First come named turns, each shown by rows before and after it. For each pair of rows after them, which turns, in which order, take the first row to the second? The first pair is done for you.
Q719 (before -> after):
[ 10  -9 -10   8   6   7  -6  -7   8  -6   0   5 -11  -2   0  -6  -7 -11
   0   7]  ->  [ -2   1  -6  -5 -16  -9  -3  -9 -10   9  13  10  -2   6   3  -4  -5   0
  -2  -7]
[-11  -3   1   0   4   1  -3   0   5  -5  -8  -4  -4  -5   8  -6   4  -6
   3   3]  ->  [-16  -1   0  -4  -4  -4  -3  -3  -1  -1  -4   0  -2  -1  10  -7   4  -3
   3  -4]
[ -3  -5  21 -15  -7  16   6  14   3   3  19  -4   4   3  -9  -1  -3  -5
  -4   1]  ->  [  4 -12  13  -9   1  28   3   7   7  -2   7   6  -7  -1  -8  -8  -2 -14
   0   5]
[ -5   6   6 -15  -8  -3   3  -6   1  -2  -6 -10  -2   5  13  -7  16 -11
   3   4]  ->  [ -4   7   6 -14  -4   0   3  -4   5  -6  -7 -13  -2   4  12  -7  15 -12
   4   7]
Q611 (before -> after):
[  0 -11   1  -4  -6   2   0   1   5   0  19   7  22   7  -1   1  -3   0
  -9  12]  ->  [ -1 -12  -1  -4  -9   1  -1   0   3   1  18  10  21   8  -1  -1  -4   0
  -9  10]
[  6 -10   4 -19   2  -7  -6   9  -9  14  -6   6   4   9  -2  16 -22   9
  -3  -1]  ->  [  3 -10   3 -22   0  -7  -7   3 -12  17  -8  12   3  11   2  10 -19   6
   0  -4]
[ 25  -3 -11  -4  -1  15 -10   5   8 -21  12   1   5   1 -15  12 -17  19
 -11  12]  ->  [ 25  -5 -18  -6  -8  15  -9  -2  -1 -14   9  17   2   3 -15   7 -19  20
  -9   4]
Q657 (before -> after):
[ 12  -7 -20   1 -14   3   6   7 -13   4   7   1  13  -2 -11   5 -17  11
   4  -5]  ->  [  7 -11 -17  -3   7  16   1 -12  -5  -2 -11   2  -2  -9   6 -17   6 -13
  13   7]
[ -8  -6   8   3  -2   1  -8   9   5  -7  -6 -25   8  -2 -11   0 -10   0
  -2  12]  ->  [ -5 -11  -7   4 -17   3  -9  -1 -11   4 -11   5   5   2 -15  -3 -20   5
   0  -1]
[ -7   7   3   6   0   7  -1 -19 -11  -8   6  16 -12  10  10  -4  11  -2
   2   3]  ->  [ -7  13  15   6   5   0   1  -6  -1 -16  16 -11  -4   9   6   9  10   4
  -2  10]
Q332 (before -> after):
[ -3  11  14  -7   2  -2  -6   2  11  -8   4 -18  -6   2   0  15   9   2
  12   8]  ->  [ -1   6   7  -6   6   7 -10  -9  10  -9  -6  -7 -15   0   5   3  13  -8
  17   8]
[-14   6   6 -11  -6  -9  -2  -2  -9  10   8  -4   5   4   1 -14  13   2
   0  -6]  ->  [  6  -7 -13   6   7  13  -8  -2   1   0  -9  12  -8  -3  -8 -15  -4  -3
   2  -1]
[-15  19  14 -11 -32 -34  23  11 -18  22  21 -11  17  14   5  11   8  13
  11 -31]  ->  [ 10 -10 -24   8  -3  13  11 -21  -8  10 -26  40 -21   1  11 -22   6 -22
  26 -22]
[  6  -1  10   1  -7 -15  -4  -5  16   2  12   8 -16  11   8   7 -10  -1
 -17   2]  ->  [  4  -2   9  -1  -7 -13  -5 -11  16   3   8  11 -21  11  14   2  -6  -6
 -15   2]
Q71 (before -> after):
[ 21 -15 -12  14   5   0 -12   2   3  -6 -10  13 -21  -7 -18  -3  -1 -19
 -12   6]  ->  [  1   3   7  -3 -22 -31  -3   8 -14  12  15  -1  -2   5 -15   7   4   0
 -18  -9]
[ 1  0 -7 -2 -8 -1  3 -4 -9  8  1 14  0  1 -2 -1 -6  7 -1 -9]  ->  [ 0 -1 -8 -2 -3  1  2 -8 -7  6 -3 15 -4  0  1 -6 -2  3  1 -7]
[  6  -8  -3   5   2   7  -7   9   5  -8  -2  -8 -10  -9   8   8  -6  -2
   0   2]  ->  [ -5   0   5  -5  -7  -7  -5   9  -2   0   8 -13  -3  -4  13   9   2   2
   0  -5]
[  5  -3  16   3 -10  15 -11   7  -2  -6  14  10  -5   2  22  -4  14 -12
   2  -1]  ->  [ 15  -5  11  11 -13  19 -10  17   1 -11  17  11  -2   3  12   7   0  -4
  -3   0]
Then:
Each pair is 2 to 3 turns apart.
[  2   4   8   4   0  -6   5  16   6  -9  10 -24   9  -1  -9  21  -5   9
  -6   8]  ->  [  5  -5 -15   7 -17   0   3   1 -14   6  -1  22   1   3 -11   9 -16  10
  -2 -10]  Q657, Q71, Q332
[ -7  16   8  -2  10 -11 -11 -14   4  -2  16 -16   2  -2   2   1  16 -11
   6   0]  ->  [  1  12 -10   6 -11 -10  -9 -10 -11   6  19  12   6   3 -10  10  -6   6
   1 -16]  Q611, Q657
[  0   9  -3  -5 -17 -10   3  -5 -10   7   8   8   6   7   1   4  -3   7
   3  -7]  ->  [ 12   1  -7   6   9   9  -2  -4  11 -11  -7   0  -5  -3   0  -1  -2  -9
   6  11]  Q719, Q332, Q332
[-18  -2  11  -9   7  -1   2 -13   5  -1  -2  -1   2   6  11  -6  19  -9
   7   8]  ->  [-15   2  15  -7   4  -8   5   3   8  -4   8 -17  10   6   3   8  11   1
   1  12]  Q611, Q71, Q71
[ 14  -6  -9   5  -6   7  -1  -3  -3   3  -6  22  -8   6  -8   3 -12   5
  -5  -4]  ->  [ 15  -2   6   8   5   6   1   9  12 -11   0 -10  -3   1  -9  13  -9   4
  -7  11]  Q332, Q719
[-12  -1   8  -4  18   8   4  -3   9  -4  -1 -11  -5  -7  17 -11  18 -16
  -1   7]  ->  [-21   8  13 -11  -5 -10   9   3  -8   9  15 -11   7   1  13  -2  12   1
  -5  -7]  Q611, Q719, Q719
[-11   6  16  -6  11  -5  -3  -7   1  -1  -2 -13  -1  -1  10  -7  18 -12
   7   6]  ->  [-11  11  13  -7 -10 -16   0   5 -11   9  13 -10  10   5  -2   8   1   8
   1  -6]  Q719, Q719, Q657
[ -7  -2  -5  -5 -11  -2   3  -9 -16  10  -2  12  -2   4   6  -1   5   1
   3  -7]  ->  [ -6   2   9  -3   7  -1   4   3   4  -3   2 -21   2  -3   5   5  12  -4
   1  10]  Q657, Q611
[-27  11  -7 -10   6  -2   4  -9  -2   1  13   9   6  -8  16   0  10 -19
   3  -2]  ->  [-24   7  -6  -5  15   5   3  -6   6  -6   9   0   5 -12  15   2  10 -24
   3   5]  Q611, Q719
[ 13  -8 -16   9  15  13   5  17   6  -5  -5   0   6  -3 -13  15  -6   5
   3   3]  ->  [ -4  -4  -5  -7  20  10   3  -3   2   2 -12   2  -2  -3  10  -8  26 -13
  14   3]  Q657, Q719, Q657
[ 18  -7 -10   7  -5  -2   1  15   5  -8   3   6   1   6  -8  10 -18   9
  -4  -2]  ->  [ 14  -3  -7   4 -10  -9   2  15   0  -3   7   6   4   8  -6  11 -17  13
  -5  -5]  Q611, Q719
[-16   7   7 -18  -9 -10  -4   1 -11  14  -1   5   2   1   4  -3  -2   1
   2 -10]  ->  [-16   9  13 -19  -4 -12  -2   8  -6  12   3  -7   5  -2   3   0   0   3
   0  -5]  Q657, Q657
[-11  21  20  -5   7  -9   1   3   1   3  14 -14  17   0   5  -6  12  -2
   1  11]  ->  [-11  17   8  -8  -5  -8   0 -10 -15  15   8  16  11   4   6 -16   9  -1
   5  -5]  Q332, Q719
[ -6 -10   1 -19  -3 -13   2 -13   0  21 -16  14  -4   3   7  -6  18 -13
   2 -18]  ->  [  8 -18  -7  -7   8   1  -2 -10   8  11 -26  19 -12  -3   2  -6   9 -18
   3 -12]  Q657, Q657, Q71
[  2  -7   8  13  16   9  -4   0  20 -11 -16 -13  -1  -4  -4  -1   7 -23
   7  20]  ->  [ -1  -1  -4   8 -26  -9   2   7  -9  12   3  13  13   9 -18  16 -19   8
  -1  -9]  Q332, Q71, Q657
[  7  -2  -1  10  16  12   0   3  12 -20  -6 -12  -3  -9  -4   0   2  -5
  -1  14]  ->  [ -8   4  -5  -4 -19  -5   4  -9 -20   8   5  17   5   5   0  -4   2  10
   0 -14]  Q332, Q657, Q611
[  5  -9  -4   9  14   3   1   8  26  -6 -15 -16  -8   1  -7   5  -4  -4
   6  11]  ->  [-16   5  12  -8  -4 -19   4   5  11  10  -1 -24   4   9   2   5   9   5
   4  -1]  Q611, Q332
[-12  -1  16  -1  21  -3 -12 -13   7  -6  -4 -15   7  -1  15  -1  13  -4
   0  -6]  ->  [ -1  -9   2   6  24   8 -14 -18   7  -9 -12   2  -2  -4  10  -5   6  -8
   3  -6]  Q71, Q71, Q332
[-11   0   5 -11  -5  -2   8 -19   2   8   3   6  -3   2  12 -22  23  -8
   5   1]  ->  [ -3  -2   7  -4  10   7   7 -13  16  -6  -2  -9  -6  -4  10 -18  22 -13
   5  15]  Q719, Q719
